Some points, each followed by its number:
[-46  32   6 -30  20 -71 -41   0 -49 -48 -22 -72  -5  41  18  27  22  23
  15  12 -17 -24  12 -37  49  64 -54 -13 -29 -70  -3 -23] 0
[  2 -48   0  18 -14 -18 -63   3 -13   3  12 -24  57  21  14 -11  35  -1
  27 -24 -29 -45  -9 -44  26  25 -67  -2 -25 -23   1  -4] 1
[  9 -19  12   4  55   7 -44  19 -54  -6  51  87  79  10  17  -7  19  86
  33 -30  12   4   3 -48   2  11 -30 -29  -8 -14  58  42] 2
[ 26 -17  13 -18  64 -12 -24  47 -31  -7  34  54  27 -12  10 -12  -8  60
  17 -44  32  39 -28 -25   4  10  12  -7  32 -11  34  -1] 3
[-72  -6  -4 -45 -20   9 -29 -56 -76 -78 -29 -73  31  38  45  68   2 -11
  27  36   7 -15  25 -51  25  50 -31 -35 -33 -31  13  10] 4
[ 31  49  27   4 -26 -27 -14   1 -30  27  21  90  59 -12 -34  86  23  43
  -1  -4 -26 -42  70   5 -72   8  24 -58   5  17 -16  -1] 5
[ 37   2 -62  31 -89 -38 -49  40  70 -21  21  97   8 -38 -14  69  59  21
 115 -61 -52 -76  -2  11  76  20  -7  45  90  84  11  -7] 6
[  20   21   98  -42  -21  -23  -72  -11  -90  -60   -5   97   24   39
  -88   28   55  104   27  -13   27    7   43  -57   21   21   14 -124
  -23   90   26 -125] 7
[ -7  -3   7 -13 -12 -20 -55 -25   1  33  51  34  45   5  34  -6 -13   9
  71  -6 -43  44   6  48   9 -31 -25  50  37  22  16  15] 8
[-50 -33 -47 -59 -31  13 -13  15  45 -36 -43 -12  17   7  17  49  -6  -6
  27 -18  34  18  29  13  53 -17  32  38  10 -41 -14 -60] 9
[-22 -50   1 -27 -29  38  -3 -30  11 -58 -45 -47  50   6  -6  61  13 -63
  43 -27   6   1  33 -15  26  30 -36  -5 -20 -55  24   3] 10
[ 57  63  40  25 -84   7  93  22  37 -15  51  55 -46  18 -77  22  10  51
 -24  27 -17   4  18  89 -46   2 -45  -5  68  18  -2 -25] 11
[ 12 -50 -18  35 -19  41  14  18   2 -65 -34 -19  68 -22  20 -23   3   5
 -26  -2 -66 -50 -38 -24  -1  40 -36  49 -17 -35   6 -21] 12
[  65  -71  -25   -8    4  -34  -65   68   30   32   36   44   75  -88
 -114   53   33  -22   64  -99   37  -32   32  -33  -36  -39  -44  -72
  -28  -84   65   -7] 13
[  13   68   -2  -28   -7   49   84 -109   33  -47  -23  -66  -52   14
   35  -58 -107   -9  -14   -9    9   28  -55   90  -64   20  -76   61
  -45   15  -36   41] 14
[ 38 -87  -8  -7   4   2 -18  32 -31  77  50   3  66 -66  32  18 -26 -65
  36  13 -40  58  60 -41  63   5 -17  24 -44 -15 -15  51] 15
Which point above is nearest to each new point, looking only along the 5 directions in which the numbered points spread most? Its number follows each.
[ 14  -5   4  33  23 -23  48  15   6 -33  14  72 -31 -36 -31  26 -11  10
 -30  14 -44 -28  27  17  26  -8  20 -73  -5 -29   3  18] 5
[ 18 -48  39  43   0 -54  -8   3 -20  25 -18 -43  65 -23 -46  25  -8 -18
  33 -28  -9  -8  69 -28  93  -8  -8  59 -33 -34  -8 -15] 1
[-15 -87  -7 -14 -26 -49  76 -27  -1   9  54   0  23  -7  36  80 -88   9
  32  10  23  61  41  58  21   0 -66 -25   2  -7  89  83] 12
[-123    5   63   31  -38   69  -57   25    1 -127  -16  127   73   64
   35   73  120  127  -99   50  -33  -13  -16  -83  -58   -5   67 -102
  -24  -19  -34 -107] 7
[ 23  12  -6   0   4 -15  -5 -10 -33  13  10   9  29  -7  14  48   5  27
 -26  28 -26 -14  30   4 -34  15  20 -41   1  11 -11  10] 3
[ -34   43   28  -37 -112    6   15  -85   -6   57   43   15   66   31
   45  101  -86   -5   85   53   -1   36   14   60  -30  -23  -20  -32
   10   80    2   81] 8
[  22  -10   37   77  -20 -101   46  -26  -17   68  -57   12  -30  -13
  -16  -61  -14   48   62  -84  -27  -31   55    8  -34   56   -3   77
  -15   95  -16  -30] 8
[ 27 -49 -57 -10 -44  -8  37 -20 -26  25  -8 -88 -52  -8  33   6 -41  17
   8  24  -5  -7 -19  -6  25  27  36  50  22 -32 -15  17] 12
[ 10 -23  -9 -29   7  12 -53 -20  -8  11   9   9  59 -19  -6  42 -41 -12
  44  -2   4  13  36  -5  75  12 -14  16   1  45 -36  -7] 1
[ -70   95   49   15  -48  -68  -49  -63 -111  -89  -42   99   -3  103
    1   53   13  116   35   61   27   93  -27    6  -28   35    5  -33
   16   93   45  -28] 7
[  27    4  -34   -5   24  -55   28  -21  -61   31  -57  -81 -101  -13
   22    3  -60   -5  -20   16    1    9  -25   34  -25   31   12   -5
   -5   24  -12    1] 12
[-58   3  -7 -69  -4 -18   0 -64 -56  -6  33 -37 -19   1  60   3  -6 -13
  86  33 -19  32 -44  36  29   8 -17  47  56 -62  74  29] 12
[-54  73 -19  51  19  74 -28  12   5 -88 -28 127  47  70 -62  38   9 103
 -32  48  27   3 -25  39 -60 -13  37 -66   2 -19 -15 -90] 5
[ -4 -37  -8   7   8  10  -9 -21 -11   9  -1 -47 -20 -10  36  47 -14  25
 -25  19  -4 -20   2  -4  -3   2   5 -11  -2  11  -6  27] 12
[  31  -67  -30  -17   20  -34   25  -33    2   14  -45  -59 -105  -27
   56    3   -3    8   -8  -12   14  -17   13    2   41   13   27  -35
  -20   24    7   34] 12
[ -2   6  -3  22 -31 -27 -51 -32   0  -3  26  25  64 -10  30  35  15  17
  62  12 -27 -49   9 -21 -20  14 -19 -47  34 -22  18  34] 1
[-24  32  -1 -35 -10  10  17 -60 -32 -12  26 -13  -9  11  35  34  -2   9
  35  38 -23   7 -31  38  -1   0  -4   8  34 -31  23  25] 12
[ 112  -69  -13   67   -1 -127   27   52  -12   98   94   12  -53 -127
   25  -35   18  -17   49  -79  -31   22   92  -84  127  -10  -29  -32
   15  -22   51   66] 15
[  28   16   -5  -42   20   11  -14  -12  -19   57  -59    7  -63   22
  -22  -15  -39   26  -31   11    3   12  -43   73 -125   -6   -8   16
   24   31  -44  -11] 11
[  -5   33   90   35  -54  -10   29  102  -24  -30   -4  127   63   21
  -17   45   38   28  -10   65  -89  -13    4   31   38   16  -57  -23
   41   16  -12 -100] 5
[-52 -24 -20 -55 -46 -58  -2 -22   1 -39  19  -4 -30   9  49  59 -36  -1
  22  -7  -5  60   8  34 -29  10   1 -28  21  -2  -4  44] 12
[ 27 -44 -41 -16   5 -25 -30 -27   4  12   7 -74 -80 -27  39  54 -34  -1
  -9   6 -37  -2  11  -6  33  10   2   3 -15 -29  24  21] 12
[  32  -68  -34    0  -17   76  -10  -33   12  -28  -41 -125    5   28
   36  -10  -36   -4   -4   20   -2  -19  -33   15  -35   44   -4   53
  -20   -2  -28    3] 12
[ -41  -33    6   32   -4   77   43  -33  -20  -23  -65   79   -8   55
  -72   58   57   -4  -90    7  -24    6  -46    7    1  -49   40  -63
   26  -25   21 -114] 5
